(in the rows, 128 means zero)
Which row each row swaps with, under one turn or mirror:
Zoval: [123 134 114 127 123 106  97 118 166 103 137 112 138 104 151  99 141  94
 114 129 156 138 155 122 132 124 133 132 132 148 127 128 162  93 121 145
 126 138 140 156 136 125 153 103 119 128 117 174 134 117 140 119 137 139]
foma: [136 135 109 127 108 134 101 112 134 128 113 111 105 124 155 128 126  78
 153 140 122 142 127 114 118 145 137 123 135 127  99 124 165 148 102 132
 130 123 159  95 156 120 121 122 102 153 108 159 130 134 138 121 101 104]
Rakov: [129 144  96 126 118 103 126 132 133 119 133 116 121 105 151 183 137  98
 121  94 131 131 121 100 138 104 133 140 110 112 130 127 184 131 129 123
 148 133 121  81 136 151  99 123 132 141 102 132 113 130 129  91 133 124]
fiso: [140 122 103 126 103 114 136 118 133 101 131 118 125 107 155 192 150 110
 108 118 137 124 166 101 151 128 133 136  97 110 145 124 187 122 121 123
 138  98 135 105 144 126 112 122 113 131 111 133 122 133 121  92 135 136]
tono: [135 131 106 126 107 136 101 115 131 123 113 106 110 124 155 133 124  77
 155 142 125 137 123 122 113 135 137 128 137 126  97 126 166 148 106 130
 124 125 164 101 158 105 111 121 104 159 115 155 131 135 130 115 108 104]
zef: [141 141  99 130 115 107 123 114 121 121 126 102 141 122 160 177 143 106
 116 109 127 142 114 116 127 107 129 123  81 129 127 129 170 126 122 116
 143  88 147  76 149 147 123 106 115 137 103 153 128 126 134  82 149 100]
vatum: [116 146 136 138 114 103  92 104 171 128 127 121 147  88 167 125 148  94
 125 122 141 139 154 116 126 134 120 124 122 145 128 105 163 119 127 122
 119 158 138 157 119 117 127  92 118 156 110 155 124 119 136 121 121 140]
lifa: [120 156 128 110 131 122 110 123 147 101 151 136 152 105 143 129 129  77
 102 106 161 130 167 102 118 130 124 135 134 123 153 136 189 100 128 131
 148 123 145 132 127 116 143 101 124 130 132 155 134 112 150 117 117 139]
davir: [129 135 111 124 104 129  86 108 135 122 110 110 106 134 150 132 125  84
 150 156 116 133 115 113 111 136 141 125 132 129 101 124 166 142 102 137
 131 117 155  97 148 123 124 124  96 160 107 164 134 126 134 112 106 102]
fini: [135 149 111 108 131 130 135 138 137 103 142 130 134 106 146 179 137  93
 112  97 139 129 148  94 115 126 118 131 133 110 145 140 194 123 133 118
 160 110 153  88 143 126 126 112 132 122 118 140 118 131 141  96 121 125]
Sibob: [128 150 106 146 106 114 120 122 135 118 119 117 131 100 169 180 148 112
 127 106 123 152 130 114 132 120 119 115 102 133 136 119 160 133 127  97
 139 127 139  93 136 139 101 101 124 152  89 121 114 126 116  79 122 120]
dediz: [130 131 104 119 104 128  84 114 144 126 117 102 110 129 156 131 119  78
 159 149 121 135 123 115 117 143 141 121 136 124 104 124 163 142 109 126
 120 120 167  97 150 111 115 118 109 155 113 160 134 128 132 121 109 107]
zeti: [ 98 128 119 107 123 121  90 127 172 127 115 108 137  95 144 102 126  92
 120 144 145 145 152 122 123 121 132 114 126 132 122 124 162 129 120 136
 128 139 144 143 130  94 143 106 108 141 130 157 125 114 140 140 118 147]
lufa: [120 147 111 112 121 104  84 105 136 147 108 131 138 135 139 129 131 110
 134 154 115 126  94 130 111 116 145 128 108 134 147 137 167 111 111 126
 126 101 135 120 118 112 123 108  96 132 112 159 130  90 106 103 137 112]
Sagus: [113 128 128 132 118  96  85 119 161 120 146 139 138  90 137 105 138  85
 118 112 156 140 163 107 133 122 148 136 128 127 137 124 171 111 127 138
 136 161 134 134 117 120 135 113 122 145 128 159 122 107 140 112 131 145]
Zar: [114 118  99 115 120 106 119 121 127  95 113 101 131  88 144 185 136 105
 133 106 135 144 129 131 150 141 114 120 111 108 119 118 182 123 134 131
 149 113 129 112 138 135 147 106 127 128 116 131 123 129 140  66 128 115]
godi: [128 135  91 109 120 124 131 144 133 111 134 110 111 113 157 167 153 123
 120 115 124 139 125 125 140 103 108 124 112 120 125 139 174 124 128 126
 151 111 135  85 153 135 113 112 134 126  91 132 123 138 125  86 140 114]
ruku: [146 115 109 128 117 113 118 132 131 113 123 107 123 117 150 169 141  86
 132 107 116 143 113 112 140 109 114 117 110 107 128 134 182 137 124 124
 133 100 138  67 152 135 117 116 115 143  88 144 112 122 116  83 120  97]
Sofuv: [125 136 117 129 119 105 140 144 133 114 123 118 125 135 162 169 115 106
  94  97 134 146 153  97 120  87 117 121  94 115 124 135 184 140 114 126
 144 120 149  94 147 127 127 111 137 128  98 152 114 114 126  94 132 133]
kele: [109 133 111 122 133 101  78 120 169 128 135 127 138 109 149 103 125  74
 118 122 146 140 141 118 131 116 128 119 125 124 137 113 162 109 123 151
 115 119 130 157 113 107 145 106  96 138 120 166 125 105 121 130 118 131]
rizu: [144 143 108 129 117 118 116 112 119 127 131 111 132 116 157 195 143 103
 133 124 124 148 118 118 126 117 124 119  98 120 133 132 187 133 128 111
 132 105 146  65 148 133 118 116 118 125  89 147 122 130 134  77 136 116]
Nule: [120 149 117 113 129 100  87  97 133 150 113 125 145 124 158 133 136 113
 124 145 120 128  95 135 116 105 148 126 107 138 152 133 169 105 115 116
 135  98 132 111 121 121 132 108  84 129 107 155 132  91 111 103 127 105]
nodid: [115 120 124 112 103 118 109 113 147 104 137 124 138  92 157 134 144  95
 103 137 154 121 185  98 150 133 132 136 110 121 143 114 182 110 125 143
 130 126 132 146 125 105 135 115 106 141 123 152 137 113 130 117 121 155]
radu: [ 94 124 104 115 126  98  95 109 142 103 125 111 139  86 143 134 133 102
 127 111 151 149 151 122 146 155 120 115 118 111 124 116 176 109 128 147
 142 121 126 157 117 121 152  89 122 128 130 147 136 119 145  96 129 128]
lut: [118 154 120 115 129 100  80  99 145 152 120 121 143 129 154 136 139 119
 123 148 125 129 103 123 111 110 147 125 106 139 154 137 169 101 116 121
 131  95 132 114 113 123 142 106  96 131 104 152 129  84 110 105 134 118]
kiv: [ 98 144 116 119 121 118  93 107 160 128 130 118 151 104 154  96 123  87
 139 136 147 151 160 114 120 125 140 128 128 132 139 126 166 121 127 138
 130 132 140 159 122 103 142 114  99 145 120 154 134 117 134 131 114 144]
Malap: [113 153 118 107 125  98  82 105 141 149 124 122 154 128 147 137 134 111
 122 149 117 130 100 130 112 107 142 124 111 139 154 136 171 104 121 116
 127  98 134 122 116 118 132 108 100 133 112 155 132  87 105  97 138 119]
muduf: [114 130 139 127 124 105 114 137 158 121 132 133 134 124 158 123 113  91
  97 103 147 145 176 104 116  95 122 131 102 130 123 123 182 123 113 141
 133 139 150 141 133 106 151 107 125 132 118 170 123 111 140 118 132 142]

Swapped with zeti: zef
Swapped with Sofuv: muduf
Swapped with fiso: nodid
Swapped with ruku: kele
Swapped with foma: Malap
Swapped with fini: lifa

Which row each row swaps with, under one turn or mirror:
Gav: [146 116 146 136 129  88 156 140 144 136 137 141 134]
mibev: [138 111 149 123 145  75 145 128 136 114 142 147 132]
zis: [147 134 132 124 150  84 156 135 127 109 147 156 129]
fov: [132 110 123 131 131 132 149 124 145 154 101 127 108]
voru: [123 135 104 102 166 114 124 121 117 126 117 146  91]
nik: [141 113 145 139 124 102 159 136 148 145 123 133 127]
Kip: [144 134 135 119 159 109 140 136 131 117 155 156 141]
dore: [130 111 120 122 141 135 142 120 141 153  99 131  99]
Vuki: [134 104 109 101 154 112 141 114 115 129 107 128  87]
dise: [131 132 102 106 164 132 139 116 119 123 113 146  93]
tur: [135 137 132 118 153  77 137 140 121 115 143 158 119]
natir: [147 117 146 134 133  87 156 137 143 134 140 143 133]
Rolig: [118 108 114 103 159 127 129 106 128 129 107 136  93]
Zuko: [136 126 122 130 148  83 131 133 118 118 152 158 134]
zuk: [152 107 136 119 142  69 157 132 119 115 135 142 118]
velub: [131 132 110 105 168 142 128 120 125 129 129 147 113]
rodef: [123 124  94 112 157 122 120 115 113 129 124 148 103]
pumim: [125 111 114 117 145 137 139 117 137 151 102 132  96]
fotig: [127 112 114 115 143 138 141 114 136 149 102 129  92]
kede: [146 116 148 139 128  93 155 139 148 142 130 140 132]

Swapped with zis: dise
Swapped with kede: dore
Swapped with rodef: Zuko
Swapped with fov: nik

Which row each row swaps with, under one turn or mirror:
Muzoz: [136 145 126 140 108  93 135 126 131 123 136 122 134 143 130 121 130 115
 119 102 109 105 107 156 129 119 108 112 109 103 133 139 124 105 102 116
 100 118 145 152 137 151  97  98 108 156 116 140 136  75 138 139 129 134
 137 126 132 145 131 133 107 130 142 153 107 138 117 134 129 155 121 117]
bano: [150 124 133 140 162 139 147 122 104 156 134 126 145 148 135 110 142 160
 113 125 140 129 105 127 127 165  84 105 130 103 119 144 106 142 107 133
 136 108 146 129 140 140 134 122 145 128 119 134 149 132 140 130 108 126
 107 135 126 100 114 127 121 117 113 121 143 133 137 161 131 120 108 116]
reked: [149 126 151 119 152 116 152 149 145 101 120 131 101 115 158 128 143 166
 141 132 153 132 127 122 129 137 114 126 133 107 117 122  95 139 139 123
 109 118 137 118 156  87 143 130 121 122 144 149 130 123 117 140 100 105
 122 130 124 114 105 134 132 127 126 106 156 142 119 148 144 118 101 114]
Kipu: [159 144 148 127 119 108 156 150 174 128 132 117 106 111 138 141 132 147
 122 108 130 111 121 140 130 141  88 103 108 120 143 163 113 108 139 117
 100 103 144 141 135 122 120 105 122 124 114 137 141  94 131 137 117  98
 122 137 121 111 133 152 113 120 118 143 148 144 116 139 120 131 120 115]
vifo: [123 123 127 120 115 131 135 127 126 127 130 133 153 151 121 136 148  99
 130 121 112 104 108 142 116 116 125 125 136  99 111 130 127 115  73 138
 102 119 141 161 110 155 104 109 127 153 118 127 143  86 138 149 144 121
 125 131 137 141 117 119 123 126 134 155 109 137 122 127 127 150 105 117]
naza: [123 164 154 137 123 109 151 122 137 119 128 130 136 138 141 141 124 110
 113 106 120 118 120 150 134  95  99 115 117 102 114 128 122 126 107 130
 118 119 136 167 133 130  98 120  95 149 111 129 117  89 146 145 141 113
 120 113 136 155 118 122 116 136 145 158 113 132 109 133 138 144 137 130]
tukal: [159 117 152 117 144 101 125 123 117 135 116 123 131 124 156 111 106 150
 108 119 154 129 110 126 131 134  92 143 129  84 105 157 126 129 105 150
 152  92 139 133 153 119 117 131 140 115 146 135 141 106 131 109 100 134
 124 105 135 109 130 124 119 137 149 146 140 134 108 156 150 113  91  94]
velo: [160 143 122 122 144  80 131 130 159 148 136 116 117 151 142 120 124 153
 107 132 135 125 117 138 109 146 101 111  79 117 132 144 112 131 130 121
 117 136 141 137 140 140 133 128 114 144 123 142 118 106 115 121 119 129
 120 124 106 116 147 125 109 101 128 129 128 132 120 157 141 131 116 121]
sok: [137 145 148 110 103 144 168 120 131 123 115 123 121 113 126 136 143 117
 121 118 136 138 107 131 132  83  98 149 137  88 111 135 126 124 120 108
 122 148 119 140 127 122 110 114 122 112 117 123 114  99 147 149 132 126
 138 122 131 142 105 135 101 159 135 129 130 119 139 129 146 143 119 147]
Mepur: [145 138 148 136 164 147 130 134 139 133 130 128 125 125 136 113 159 153
 156 144 126 140 123 117 124 162 104 124 143 115 119 113 110 150 139 144
 122 109 151 108 139 114 138 134 127 133 124 127 140 141 126 118 126 102
 125 128 124 127 102 131 133 136 111 107 132 139 116 133 110 111  96 111]
Zubi: [142 122 127 106 130 116 133 115 148 136 113 118 133 130 124 133 153 117
 134 148 123 146 116 122 108 122 134 167 112 102 113 111 128 138 108 134
 125 161 135 123 111 139 127 134 110 145 134 115 111 118 111 123 136 140
 152 114 126 150 119 112 117 133 138 117 108 105 131 130 126 131  91 134]
mub: [155 124 144  99 103 135 117 132 138 139 121 119 123 113 128 112 123 118
 136 131 135 124 100 126 117 110  96 162 136  85 110 159 148 113 117 143
 125 115 131 133 135 129 106 111 152 100 132 121 141  87 136 112 130 127
 142 113 129 122 127 134 106 162 141 147 122 138 111 120 134 132  80 105]
Dozuz: [133 103 154 127 140 133 159 118 128 124 101 125 151 111 133 153 158 121
 130 117 121 136 125 125 138 141 128 152 145 100 105 117 121 130  79 150
 138 112 145 134 106 133 121 127 112 152 135 107 143 121 122 134 116 123
 146 119 155 143 105 122 136 131 137 134 129 108 130 133 106 122  92 122]
tukam: [151 118 140 133 152 118 135 127 127 113 119 124 113 111 143 112 156 160
 153 133 129 145 122 119 135 155 121 147 142 105 124 107 103 140 129 126
 119 120 150  95 147 108 138 125 113 138 147 137 137 130 114 119  99 133
 153 121 134 134 104 131 132 138 131  94 135 126 121 136 115 117  85 114]

Swapped with Zubi: velo
Swapped with sok: bano
Swapped with Mepur: naza

Which row each row swaps with, under one turn or mirror:
Fomuv: [161 108 122 155  97 104 143 126 161 163 128 105 153 121 154 126 125 116
 135 135 155 117 146 100  94 105 119 141 119 150 141 112 144  96 162 121
 126]
pilef: [164  94 113 132 148 104  97 142 155 115 129 125 139 111 149 116 124 116
 125 133 130 124 147 127 123 106 143 153 144 151 145 114 168 102 139 134
 118]
kif: [143 133 129 141 134 113 120  97 149 115 128 103 113  79 121 127  98 131
 131 144 161 137 125 126 151 109 137 143 157 154 128 119 117 111 138 113
 151]
Zisig: [153 121 157 130 122 157 124 138 159 137 151 116 120 112  99 143  95 101
 138 106 127 120 133 122 106 127 156 112 122 117 146 124 141 101 149 124
 125]
vaze: [163 115 135 159 116 112 167 135 162 142 129 114 128 115 140 119 105 114
 119 158 112 140 138 121 102 117 127 158 134 177 121 128 149  84 156 115
 135]
lotin: [158 116 118 131 104 148 102 149 166 128 127 152 130 118 115 115 112 100
 154 140 131  98 119 119 119 143 124 154 135 140 104 118 119 104 141 124
 130]
tetin: [147 106 125 133 145 103 101 115 152 115 137 125 135  90 119 124 116  86
 128 140 137 142 119 141 145  96 142 121 159 133 155 105 137 106 139 136
 136]
rik: [172 121 125 156 132 114 132 116 151 125 125 109 111  99 135 113 109 150
 106 142 140 127 160 108 125 119 136 159 133 150 136 129 156 112 140 123
 130]
totut: [167 113 166 136 128 138 128 129 161 141 157 121 136 110 101 148  92 105
 133 118 132 136 139 121 112 138 157 121 128 114 153 125 135 102 144 116
 121]
fil: [163  95 118 149 115 120 137 147 173 145 130 118 140 118 137 110 132 139
 124 130 129 123 148 100 104 126 127 166 134 145 134 113 166 110 132 129
 115]
gekob: [148 119 150 131 120 152 117 133 159 137 152 126 137 114  94 146  95  98
 150 104 125 115 130 127 108 141 161 123 133 123 142 123 135 104 140 120
 120]
migak: [122 141 141 127 125 119 126 114 144 129 130 106 140  94  95 131 115  87
 135 139 159 135 123 122 135 104 141 123 153 139 137  99 102  98 144 118
 148]
Zibut: [166 110 121 155 122 107 147 141 156 129 135 111 131 121 151 120 121 130
 125 156 133 132 142  94  85 117 125 151 111 150 137 117 129 116 148 117
  99]
mepap: [122 132 125 144 117 122 144 106 153 115 137 108 126 107 128 129 111  97
 128 154 162 139 117 122 109  98 139 110 143 146 139 106  95 127 140 105
 126]
soze: [131 134 126 144  87 103 137 107 151 159 126 108 151 102 136 126 119  91
 138 146 161 125 116 125 121 101 118 110 138 142 147 103 118 113 153 110
 136]
lova: [125 143 137 148 116 116 163 116 150 135 128  99 121  97 123 123 105  98
 125 147 121 141 109 144 118 106 137 125 153 175 119 116 130 106 156 105
 139]
narub: [143 122  97 135 105 143 103 135 163 112 127 133 124 121 115 102 120 102
 149 134 128  94 119 119 117 136 124 153 137 150 100 113 122 107 136 133
 132]
fav: [160 113 113 137 106 149  98 140 168 128 133 144 133 125 100 114 115  96
 152 136 121 103 130 120 114 149 132 151 130 138 111 119 122  96 141 139
 128]

Swapped with Fomuv: soze
Swapped with pilef: tetin
Swapped with fil: migak

